In the rows, zero is written as 128.
Named moves, each a turn or a mirror, and the order they were made in; the first pair answered
bave (before -> after):
[114 146  95 125 112 127 135 120 158 136 133 103 115 123 140 109 104 195
 138 100 133 153 163 101 116 137 129 164 117 134 109  99 119 133 143 140]  ->  [126 143  96 121 114 133 125 117 157 134 124 100 115 118 138 116 102 195
 139  92 138 139 157  89 114 137 135 175 121 129 115 108 117 126 139 143]
[113 108  88 150 183 134 116 135 148 117 142  95 135 126 134 113 141 199
 119 116 164 122 117 117 105 118 117 128 105 147 125  82 135 119 144  95]  ->  [123 110  91 146 186 144 108 129 144 112 134  92 141 121 134 117 138 199
 121 115 170 112 111 107 102 117 129 138 108 148 135  91 135 112 139 100]
[144 113 121 109 138 122 117 133 120 138 120 137  94 142 127 132 125 137
 130 149 119 122 142 131 130 120 135 155 137 121 123 108 127 143 135 155]  ->  [142 115 121 109 137 120 114 137 123 138 124 139  97 144 125 129 126 137
 132 147 115 125 143 134 133 122 136 155 137 125 122 109 127 143 137 155]
[144 130 126 113 105 131 126 131 118 122 112 132 121 118 146 125 136 117
 130 124  97 103 143 141 138 146 115 147 156 142 122 132 124 129 145 178]  ->  [133 126 126 115 102 121 133 133 119 121 122 136 120 122 147 121 138 113
 129 127  93 111 147 148 139 146 112 144 153 141 117 126 127 134 150 177]
diz (before -> after):
[115 129 108 102 145 122 129 126 134 122 126 117 116 132 136 157 174 120
 157 122 160 122 124 121 141  87 125 155  98 148 141 108 152 138 105  91]  ->  [119 103 107  89 114 133 126 122 108 108  93 132 101 133 115 143 158 109
 157 127 157 120 127 141 175 118 100 131 126 133 138 124 134 130 102 108]
[152 126 146 114 106 133 101 122 118 124  97 130 129 110 127 135 113 131
 140 109 133 103 136 115 147 147 132 136 158 116 141 141 118 127 136 154]  ->  [149 149 147 126 133 126 107 121 144 134 124 110 143 108 145 150 125 142
 142 107 136 106 135 102 116 121 153 158 132 133 143 129 130 132 141 140]
[151 125 167 110 109 120  50 138 110 166 134 113 146 138 131 124 198 106
 131 137 137 104 114  80 120 105 146 155 119 136 160 116 102 155 115 188]  ->  [156 112 167 103  95 128  48 139  92 160 118 131 135 139 118 117 188  98
 131 142 133 101 117  92 141 122 128 140 135 122 156 124  94 142 109 194]
[ 91 120 126 142 149 124 139 145 123 132 154 122 123 133 125 132 132 144
 127 137 146 148 129 140 127 134 120  94 121 133 106 105 133 131 134  95]  ->  [ 92 110 126 138 142 131 139 143 116 126 145 132 115 135 115 127 129 141
 123 138 145 148 129 146 138 146 112  88 130 132 105 111 129 124 129  97]
rit (before -> after):
[149 100 129 123 122 127 107 130  98 118 114 135 153 133 108 138 123 105
 107 122 140  90 101 119 128 127 139 113 156  81 150 151 114  87  91 111]  ->  [137  87 112 121 125 141 122 129 100 108 113 133 146 132 109 126 111 124
 110 118 149 105 111 125 144 135 123  99 156  74 139 138 115  85  97  94]
[ 92  99 113 113 162 164 140 135 132  91  79 108 112 135 120 138 100 203
 175 146 155 165  97 175 200 166  71 128 133  78  75 113 149 111 107  88]  ->  [ 64 121 131 121 145 137 140 149 140 113 105 123  97 147 136 133 116 194
 167 158 118 185 112 203 189 164  60 130 117  88  57  97 158 138 123 104]
[129 110 101  94 109 154  82 111 132 114  88 133 112 126 119 131  93 122
 147 135 129 113 123 126 123 145 124 139 157 109 136 123 119 112 111 169]  ->  [120 107  96  95 110 155  89 116 131 110  90 130 111 124 119 125  87 134
 148 135 129 123 128 134 130 148 114 131 159 107 130 116 122 116 115 162]
[ 78 137 142 128 132 116 171 127 105 115 135 155  78 125 171 108 160 151
 155 147 137 160 174 184 119 121  90 139  98 174  76  69 143 143 173 138]  ->  [ 91 153 169 133 124  98 151 128 101 133 146 162  78 127 176 125 174 115
 148 158 115 143 162 176  99 109 116 161  97 185  90  82 144 153 164 164]
rozo (before -> after):
[114 139 107 154 164 121 156 135 154 124 144  98 140 127 168 150 116 128
 125 112 137 145 126 125 110 121 137 129 100 139 126  96 144 117 143  88]  ->  [123 153 143 157 134  97 128 137 149 150 150 120 129 135 171 158 129  88
 116 122 100 127 123 137  97 122 146 151 105 150 135 112 144 129 140 139]
[ 89 113 120 134 106 165 130 110 129 141 129 137 115 143 123 124  91 182
 136 129 128 143 139 132 141 131 108 107 120 101 132 119 136  99 119 120]  ->  [ 83 136 125 138 109 154 119 111 148 150 148 126 121 140 141 131 104 191
 134 121 120 142 142 122 122 117 124 132 107 119 133 111 145 108 125 130]
[111 149 138 132 135  99 130 142 146 135 157 128 126 133 137 120 137 138
 121 128 118 149 148 141 114 121 127 127 106 137 114 111 144 142 138 116]  ->  [117 144 149 130 115  94 124 144 126 139 146 144 117 139 127 121 141 114
 118 139 101 140 143 152 119 126 123 127 120 137 119 124 139 145 132 134]
[128 110 119 121 171 121 122 158 144 110 162 110 116  94 150 102 128 146
 145 109 152 142 121 130 113 126 152 195 126 142 135 125 119 101 140 119]  ->  [137 120 144 126 147 107 100 158 134 122 163 133 104  98 149 107 139 112
 140 118 123 129 115 140 111 132 158 207 131 144 141 140 117 109 135 156]

(two moves a pair)
[192 102 188 157 137 164 130 140  97 108 114 141 162 128 100 190 134  39
 136 164 164 105  87 151 127 130 138 104 182 124 176 167 132 112  99 113]  ->  [168 107 139 158 186 194 162 132 139  88 132  88 186 109 127 182 116 125
 149 133 219 137 106 120 115 111 136 108 150 129 160 123 148 100 114  53] : rit rozo
[181 139 133 154 143 100 143 136 126 130 130 129 142 143 139 148 133  99
 105 153 147  97 101  93 127 102 177 154 127 135 116 145 140 116 120  94]  ->  [170 120 108 147 154 124 163 135 127 110 115 115 145 142 131 133 112 136
 111 141 174 116 112  97 145 113 156 133 130 121 102 131 134 102 123  70] : rit rit
[104 136 141 132 101 115 109 137 128 138 142 155 108 137 139 127 132 114
 128 138  88 145 137 161 133 136 113 132 124 139 118 134 125 143 142 159]  ->  [122 149 147 135 115 112  98 130 135 142 147 150 123 132 143 145 142 103
 130 139  93 126 123 139 111 116 142 151 117 145 138 143 129 142 132 163] : diz rit
[133 125 138 140 100 118  83 130 121 141 138 137 148 131 127 146 108  86
 127 138 111 114 124 106 122 115 138 141 152 138 141 135 121 134 104 162]  ->  [129 129 121 154 141 121 105 132 138 136 156 115 166 126 133 152 117 106
 127 135 136 122 117  87 100  90 151 137 129 140 142 119 136 130 105 115] : rozo diz
[126 139 146 126 155 132  98 109 128 137 118 159 125 112 131  93 127 138
 120 119 104  65 126 117 133 153 156 140 158  90 135 149 108 117 133 165]  ->  [122 152 135 136 182 129 108 108 145 143 137 142 140 109 141 104 133 157
 123 112 118  69 126  99 115 132 171 153 138 100 136 140 119 119 136 144] : rit diz
[128 143 121 143 182  78 171 126 142 130 148 144 167 145 196 128 141 156
 117 138 133 121 132 106 147 118 106 159 127 141  89  91 150 168 163  83]  ->  [122 124 105 127 168 102 173 121 134 112 122 144 157 142 190 112 119 176
 127 128 148 127 145 114 175 142  81 148 146 129  80  88 139 158 164  80] : diz rozo
[ 99 135  76 145 135 161 158 153 133  74 143 113 128  85 138 126 115 155
 133 116 143 166 105 118 135 157 155 139 134 109 134 133 126 128 152 121]  ->  [117 139  82 143 129 167 145 144 137  77 135 109 133  80 140 137 111 152
 133 112 142 148  99 103 130 156 171 156 143 110 148 149 120 120 143 138] : rit bave
[130 114 125 132 135 129 158 125 105 127 132 132 125 140 118 126 138 114
 117 144 132 123 123 138 140 125 130 120 137 123 123 125 121 123 126 107]  ->  [128 131 129 135 143 121 155 122 118 138 148 125 129 140 126 133 148 117
 117 141 128 125 123 131 122 111 144 136 123 132 127 120 128 130 129 109] : diz rozo
[160 145 138 124 122 121 140 125 132 135 125 147 135 138 152 145 163 119
 113 157 112 115 106  98 114 103 132 148 140 153 142 124 154 141 118 152]  ->  [176 125 128 113 118 142 141 121 119 120  97 149 131 131 132 141 146 121
 117 154 125 107 106  99 137 121 124 137 157 137 145 138 143 126 113 150] : rit diz
[151 131 159 133 111 114 151 150 127 128  90 150 136 130 126 141 106  86
 120 132 109 156 133 141 136 117 120 133 169 129 122 137 101 118 129 157]  ->  [140 142 135 143 159 118 174 148 153 124 116 113 158 122 140 148 107 125
 122 117 145 172 132 115 113  92 135 134 140 139 117 111 121 116 134 107] : rozo diz
[116 135 146 109  93 143 128 128 121 108 122 145 115 123 146 123 106 124
 161 115 114 145 134 175 141 130  90 117 132 126 135 103 138 149 122 122]  ->  [112 148 148 119  95 138 128 133 126 113 138 143 119 120 154 125 115 127
 160 115 109 149 137 174 126 123  95 122 121 133 134  96 141 154 128 121] : rozo rit
[163 110 156 120 150 135 115 103 112 117 110 143 141 128 107 121 135  60
 127 119 135  99 108 100 115 133 135 124 139 126 133 170 140 111  96 135]  ->  [149 107 126 118 177 157 135  96 136 104 118 111 154 115 118 116 121 108
 139  99 171 116 113  82 111 125 132 124 124 127 125 145 149 102 107  94] : rit rozo
[178 134 119 143 140 124 121 129 121 145 130 132 141 111 109 157 140  97
 120 139 149 110  99  96 115  87 154 136 111 116 172 146 141 142 104 109]  ->  [172 101 103 127 122 145 131 132 102 122  99 143 125 113  91 136 114 107
 123 140 161 117 108 115 156 120 116 103 135  95 160 150 129 126 102 108] : diz rit
[118 150 120 157 117 114 153 149 145 139 134 104 142 115 162 139 141 126
 122 120 111 113 102 111 102 100 117 144 101 126 129 112 126 165 141  93]  ->  [144 144 115 146 123 131 144 137 145 128 115  90 151 107 157 145 134 129
 123 106 133  98  93  90 107 105 127 153 111 122 144 127 125 149 127  95] : bave rit
[153 114 130 118 120 118 160 131 126 139 150 150 119 127 155 136 131 112
 115 188 113 119 132 132 109 115 140 144 125 134 117 149 116 132 116 161]  ->  [147 111 119 123 146 123 176 130 132 131 158 138 131 127 155 140 137 126
 116 186 128 127 128 119 103 105 146 138 114 133 115 138 123 129 119 130] : rozo diz
[136 135 135 138 174 143 130 115 139 116 129 128 144 129 122 142 145 133
 135 132 135 117 107 109 114 113 148 127 108 131 149 128 114 124 111  98]  ->  [143 132 137 138 167 144 123 109 135 117 119 129 145 131 118 146 146 129
 131 132 132 111 103 108 116 119 152 128 116 132 152 133 110 122 108 108] : rozo rit
[ 75 127 110 136 133 119 168 128 143 122 145 130 123 134 139  97 127 172
 139 117 133 166 151 145 140 140 105 111  98 131  89  97 133 143 151  99]  ->  [ 99 164 151 144 114  90 121 127 155 154 165 137 126 138 159 119 155 132
 134 120  96 135 135 129 105 117 147 157  89 159 117 119 137 158 143 154] : rozo rit
[119 138 120 118 141 112 128 135 139 125 184  88 127 126 134  86 128 140
 148 107 131 174 111 121 104 132 153 148  98 167 131 162 136 133 150  88]  ->  [137 115 145 112 102 103 119 141  96 128 156 132 107 138 100  85 128  85
 145 131 105 155 106 155 132 161 139 124 133 150 134 195 119 132 138 125] : rozo rozo
[136 140  99 136 158 126 140 116 128 121 138 110 134 144 117 115 127 131
 130 120 124 140 138 131  84 109 119 119 106 121 145 148 144 133 152 104]  ->  [141 129 114 124 119 124 121 115 109 121 117 134 116 150 101 109 122 104
 127 127  99 130 141 151 105 135 103 114 130 116 148 163 131 131 149 140] : rozo diz
[153 153 148  91 123 101 115  93 144 130 184  98  79  80 124 128 135 115
 102 104 111 134  89 145 136 139 185 170 145 103 142 107 144 121 116 121]  ->  [162 138 131  87 134 119 124  88 141 115 169  88  86  77 116 124 124 131
 103  96 137 133  89 138 148 143 178 158 153  92 140 109 140 107 110 106] : rit rit
